In the rows, 128 means zero.
Each row of T is roughly a mix of the hidden directions of one of 3 groups; one row fits no group.
T:
[[153 145 150 145 109 152 133 130 146 115 196 102 153 114 114 101 102 141
  141]
 [186 101 139 131 137 159 144 110  98 118  90 123  85 117 111 111 143 120
  116]
 [144 130 135 157 108  90 170 162 140 151 102 143  92 171 109 133 135 127
  119]
 [102 143 126 112 172 178  93 110  97 106 104 149 148 109 124 122 111 124
  151]
 [163 132 135 126 124 130 120 117 135 135 206 116 144 110 127  82 120 151
  126]
 [ 81 154 126 106 175 130  97 140 127 126  95 173 143 141 129 125 105 146
  138]
 [121 129 107 111 146 137  89 107 140 110 178 108 169  85 148 113 122 149
  123]
 [152  94 115 117  94 110 131 112 151 115 159  78 136  99 155 140 153 131
   99]
 [ 85 137 115  90 176 126  82 124 134 119 108 155 154 117 147 126 118 152
  122]
 [ 97 145 113 106 179 154  95 127 120  98  84 158 144 119 127 128 110 143
  136]
 [ 53 136 132 145 148 116 101 127 113 132  98 152 128 114 150 164 119 114
  130]
 [ 98 140 149 121 134 109 147 164 119 145  79 159 116 173 132 167 125 116
  127]
 [ 62 134 104 130 133  86 115 142 132 148  97 152 135 144 146 165 136 120
  131]
 [196 109 134 116 130 146 130 109 117 135 150 124 119 120 106  67 141 141
  124]
 [103 139 129 100 166 173  86 100  96 125 136 144 152 104 133 113 114 122
  153]
 [148 107 127 116 108 157 118  97 121 112 175  79 147  84 149 134 137 116
  127]
 [119 110 113 124 146 125 131 122 101 131  50 147  91 136 128 152 150 108
  120]
 [114 113  97  83 142 103 105 129 161  99 114 117 152 113 161 145 138 158
   97]
 [142 118 143 157 106  91 154 131 126 181 124 144  80 158 112 109 143 117
  124]
 [159 104 132 140  80  91 159 136 151 142 160  90 114 132 139 141 149 125
  104]
 [139  98 126 135 154 125 119 115  73 146  79 153  95 109 126 120 158 113
  116]
 [ 91 138 133 131 138 119 144 153 108 134  71 151 114 159 135 179 129 104
  130]
 [ 74 139 136 143 134 125 133 141 109 128  70 153 114 147 133 173 122 103
  138]
 [141 104 130 116  98 119 122 110 142 129 187  79 148  95 157 136 142 127
  112]
 [ 78 129 114 125 157 128  78 107 126 118 148 125 160  81 157 136 121 134
  124]
 [153 130 134 158  98  97 177 159 139 143 108 133  95 171 106 136 136 123
  121]
 [ 89 121 135 134 140 124 127 141  96 137  58 153 117 139 132 166 140 101
  132]
 [ 94 156 119 115 177 145 103 135 120 115  85 173 139 138 117 119 105 142
  144]
 [ 83 122 125 124 145 127 120 136 108 127  54 148 124 135 135 169 138 105
  131]
 [103 112 132 144 145 119 133 127  93 137  60 146  99 133 134 160 147  99
  114]
 [ 56 156 128 142 128 116 124 146 134 127 112 143 136 142 143 180 107 114
  144]
 [ 57 126 128 140 149 122  91 113 114 125 105 141 134  97 155 159 124 115
  126]
 [ 93 124 106 129 124 119 138 134 139 118  54 131 110 150 131 176 137 111
  129]
 [147 143 145 139 112 148 123 121 147 121 202 105 155 110 120  96 105 143
  140]
 [203 103 126 103 142 146 142 117 111 129 125 121 119 131 111  86 153 136
  109]
 [171 117 158 161 133 176 135 114  97 113 114 120 100  96 101 106 121 119
  133]
 [138 149 134 134 109 131 124 133 156 125 207 109 162 120 126 104 106 148
  138]
 [156 115 165 134 152 179 132 132  85 106  79 132 118 109 112 129 126 115
  126]
 [114 134 114 103 163 175  95 111 111  83 114 124 162  93 138 135 117 131
  137]
 [ 86 123  97 123 134  87 125 127 120 155  82 155 102 152 143 157 149 112
  124]
 [204 109 127 105 138 139 155 130 113 133 115 127 113 147 107  94 152 134
  111]
 [122 118 144 144 127 122 152 138  99 142  61 151  89 154 119 150 143  99
  125]
 [ 86 122 117 118 145 104 123 138 105 146  66 158 116 146 140 163 146 109
  126]
 [167 137 122 121 104 130 140 122 170 116 193  97 141 131 124 100 115 152
  126]
 [106 146 115 123 169 121 120 144 124 123  64 179 118 155 112 121 120 142
  131]
 [109 141  97 127 134 142  98 104 140 111 186 101 168  91 144 127 118 135
  137]
 [140 147 160 137 108 133 132 147 147 128 202 113 167 125 124 109 104 142
  137]
 [203 104 123 106 138 141 155 124 112 127 109 119 113 143 111 100 157 130
  106]
 [ 54 147 132 150 118 117  95 123 143 128 149 131 143 105 147 152 101 125
  148]
 [ 63 152 125 155 108 116 107 126 151 125 163 122 143 109 144 154 100 125
  151]
 [107 155 116 115 107 106 125 135 162 139 199 120 165 145 140 124 114 141
  142]
 [ 77 150  95 120 109  92 124 139 174 132 150 124 158 152 145 153 121 134
  138]
 [125 116 129 111 137 172  96  86 101 116 160 104 153  81 142 119 131 113
  140]
 [134 137 104 146 104 158 116  94 140 108 183  95 147  95 121 108 118 125
  155]
 [184 121 136 108 138 121 167 155 116 144  99 143 107 174 110 116 146 132
  111]
 [142 137 110 120 121 138 111 113 153 118 200 102 162 103 131 100 116 149
  136]
 [145 138 109 137  88 109 142 114 172 136 195 101 124 138 125 106 122 139
  135]
 [ 97 146 127 107 175 170  88 110 100 117 118 154 151 111 128 116 109 127
  151]
 [160 108 135 146  79  90 161 135 150 149 164  96 109 137 132 132 147 124
  109]
 [111 111 132 105 121 112 102 119 148 127 179  93 164  92 167 142 133 138
  107]
 [114 109 120  96 124 104 102 120 155 121 168  98 161  98 169 140 137 147
  101]
 [131 130 147 136 113 121 167 153 114 142  76 147  93 175 115 153 132 104
  134]
 [178 130 124 119 113 134 136 112 150 122 195 104 131 121 122  86 121 151
  123]
 [117 109 104  87 137 107  99 119 157 104 140 107 158 100 165 140 139 154
   97]
 [ 72 136 143 121 152 124 115 156 110 130  78 155 148 139 140 169 125 116
  130]
 [150  99 123 125  96 129 129 108 142 108 166  71 141  90 151 142 146 123
  108]
 [124 148 106 116 142  96 143 168 156 113  82 162 124 171 119 136 122 156
  118]
 [159 125 133 161  91  97 177 154 141 144 117 125  93 164 109 134 139 121
  120]
 [ 65 151 122 134 115  89 119 152 153 148 152 138 160 147 143 154 118 129
  142]
 [ 93 157 129 130 105 119 125 148 172 120 175 112 176 139 134 141 103 139
  144]
 [129 128 116 121 135 185 115 108 114  71 117 102 160  90 130 142 123 119
  140]
 [169 124 179 146 139 177 127 133  93 114 142 122 141  96 108 101 117 127
  134]
 [103 129 114 146 128 147  88  87 131 114 170 112 147  74 134 107 117 130
  145]
 [160  96 122 126 157 125 118 102  83 144  98 147  87 106 127 103 156 125
  107]
 [166 119 141 151  85 160 153 108 111 127 171  89 120 115 119 126 133  99
  145]
 [ 75 141 124 112 163 144 112 131 103 115  79 151 143 135 143 167 123 109
  136]
 [ 80 124 110 129 129 105 129 142 133 127  60 140 122 146 137 175 140 112
  125]
 [140 144 136 129 112 132 122 128 154 126 208 109 163 118 128 100 109 148
  136]
 [ 80 143 120 102 179 132  87 127 126 124  93 167 146 127 134 122 113 144
  133]
 [179 110 120 105 135 122 118 120 146 127 173 108 144 105 130  84 138 162
  103]
 [148 142 115 113 121 134 115 125 159 119 199 107 164 114 128  99 113 157
  135]
 [128 112  97  90 121  84 117 133 175 112 132 112 138 123 158 139 142 162
   92]
 [ 89 136 175 124 130 150 129 161 102 129  96 140 164 141 129 165 119 101
  147]
 [ 69 160 122 150 103 111 132 149 151 127 145 124 142 140 140 176 105 118
  150]
 [ 59 140 128 151 135 131 116 124 107 128  91 145 122 124 141 173 120  98
  144]
 [133 121 148 140 119 119 161 147 108 144  68 150  89 166 114 147 141 104
  127]
 [101 150 126 109 170 178  93 113 101 110 117 151 151 112 123 118 105 126
  156]
 [172 108 118 131 121 137 113  98 139 118 169 104 134  88 118  75 137 149
  120]
 [112 114 129 132 140 130 135 129  99 133  49 147  94 140 126 159 144 102
  126]
 [147 106 134 138 107 168 125  89 114 100 150  79 127  82 139 136 135 106
  126]
 [179 124 115 134 112 133 132 102 148 121 185 102 118 109 118  83 127 148
  123]
 [127 144 114 127 114 106 117 125 161 137 208 117 156 123 136 102 117 153
  131]
 [138 135  93 120 106  84 130 118 161 149 194 120 130 140 138 105 134 148
  123]
 [117 109 106  85 133  88 109 132 165 116 131 113 151 117 165 144 141 157
   92]
 [ 91 124 123 110 166 137 117 127  97 119  67 143 130 129 149 170 138 108
  116]
 [161 110 156 130 115 114 164 147 120 149  82 145  88 168 109 120 145 121
  115]
 [111 134 136 124 154 159  91  88  92 154 147 154 126 112 120  86 119 115
  158]
 [150 120 129 150  92  81 171 162 159 136 120 116 108 159 124 147 141 134
  104]
 [135 100 124 110 109 114 116 113 145 121 173  80 152  91 163 142 144 134
  101]
 [133 150 112 127 126 151 148 161 145  63  96 116 161 136 121 162 114 138
  131]
 [180 140 130 125 100 131 180 155 140 131 129 124 116 180  99 123 128 127
  140]
 [ 98 141 107 103 176 137  99 130 126 102  72 164 141 129 128 126 119 148
  129]
 [ 96 140 127 102 174 165  83 105 102 120 122 152 152 106 133 113 113 129
  147]
 [ 95 121 101 123 126 105 137 136 144 124  57 133 110 152 135 172 143 116
  120]
 [120 121 113 125 141 128  86 102 146 114 175 109 157  77 146 105 125 153
  117]
 [165 115 115 117 133 141 107 100 137 120 180 104 148  91 127  81 134 150
  121]
 [149 104  91 137 126 116 138  92 124 134  86 129  62 127 123 122 154 118
  114]
 [129 133 140 144 107 115 172 155 121 140  83 139  92 174 116 162 132 106
  133]
 [157 114 149 153  79 112 156 125 131 157 185  95 116 128 128 126 139 111
  126]
 [ 62 151 130 123 147 134 118 140 117 120  91 149 140 143 144 176 113 110
  142]
 [ 91 123 123 119 166 140 116 122  90 121  67 146 127 127 144 164 139 103
  121]
 [101 136 126 102 173 170  84 101  96 121 123 148 150 104 133 114 115 125
  147]
 [173 133 140 135 110 153 135 118 149 110 188  97 141 110 115  93 113 146
  131]
 [134 114 157 131 131 122 148 141 102 143  60 159  91 159 115 131 141 111
  121]
 [ 89 147 119 132 137 124 145 156 117 119  74 144 124 158 134 186 124 109
  134]
 [122 112 127 131 134 137 142 127 101 127  49 141  94 142 122 159 144 100
  127]
 [ 80 161 124 147  93 115 134 149 161 122 157 119 145 142 135 166  99 125
  154]
 [142 108 140 131 147 154 136 126  94 115  50 136  97 125 117 145 141 110
  120]
 [ 57 139 128 136 135 131  82 114 131 115 138 132 152  91 151 146 107 129
  143]
 [137 146 139 134 117 131 119 128 153 125 207 112 160 113 128  97 104 150
  135]
 [134 132 145 115 126 107 166 169 126 145  84 149 109 183 125 158 135 122
  117]
 [153  97 115 133 152 113 122 106  89 147  93 150  79 112 127 110 158 124
  106]
 [125 118 149 100 156 112 139 156 110 142  66 158 112 160 137 152 140 127
  103]
 [168 126 142 167  84 144 172 126 112 136 143 108 102 140 103 125 135  98
  145]
 [127 132 145 117 130 101 161 172 125 145  83 150 110 179 128 162 134 123
  115]
 [ 83 148 117 111 120  86 115 146 163 144 170 134 166 147 151 139 119 143
  129]
 [197  98 125 103 148 140 128 112 116 123 123 119 121 113 118  84 153 145
  101]
 [146 120 140 148  97  79 163 148 141 173 136 134  94 166 119 123 143 125
  117]]
One row of each group comes first, with its name. Which group is each row after those in?
[ 93 117  79 122 135  71 112 111 146 149 107 143 102 133 149 136 150 134
 109] => J
[ 76 143 127 158 126 144 132 122 101 124  82 146 113 137 123 163 122  90
 156] => V
[ 85 131 111  95 177 119  84 127 135 117  96 156 150 118 146 128 121 152
 116] => H

[ 83 124 129 146 137 131 124 135  99 133  60 149 116 131 126 166 134  98
 141] => J
[ 91 158 124 132 100 118 130 146 173 122 171 111 171 145 133 146 105 136
 148] => J
[ 90 133 120 103 174 150 108 122  95 114  76 147 145 126 145 157 133 111
 127] => V
[ 93 129 112 139 118 126 143 133 134 120  57 131 104 151 126 176 132 104
 138] => J
[ 99 109 140 132 155 113 111 131  80 154  74 164 110 121 136 141 148 109
 120] => J
[164 125 137 122 119 104 176 165 131 145  98 138 105 180 116 141 142 126
 111] => V
[ 64 127 151 131 154 101 100 137 118 144  94 160 118 123 153 154 120 125
 115] => V
[117 132 147 143 120 109 160 155 113 151  79 154  94 171 120 158 131 106
 129] => V
[186 114 153 120 116 119 162 144 132 144 110 139 104 165 100  91 140 138
 116] => V
[174 109 131 153  77 111 173 132 136 134 147  93 107 136 122 134 151 114
 117] => H
[ 86 123 116 121 140 116 126 142 127 122  53 143 122 144 138 174 138 115
 123] => J
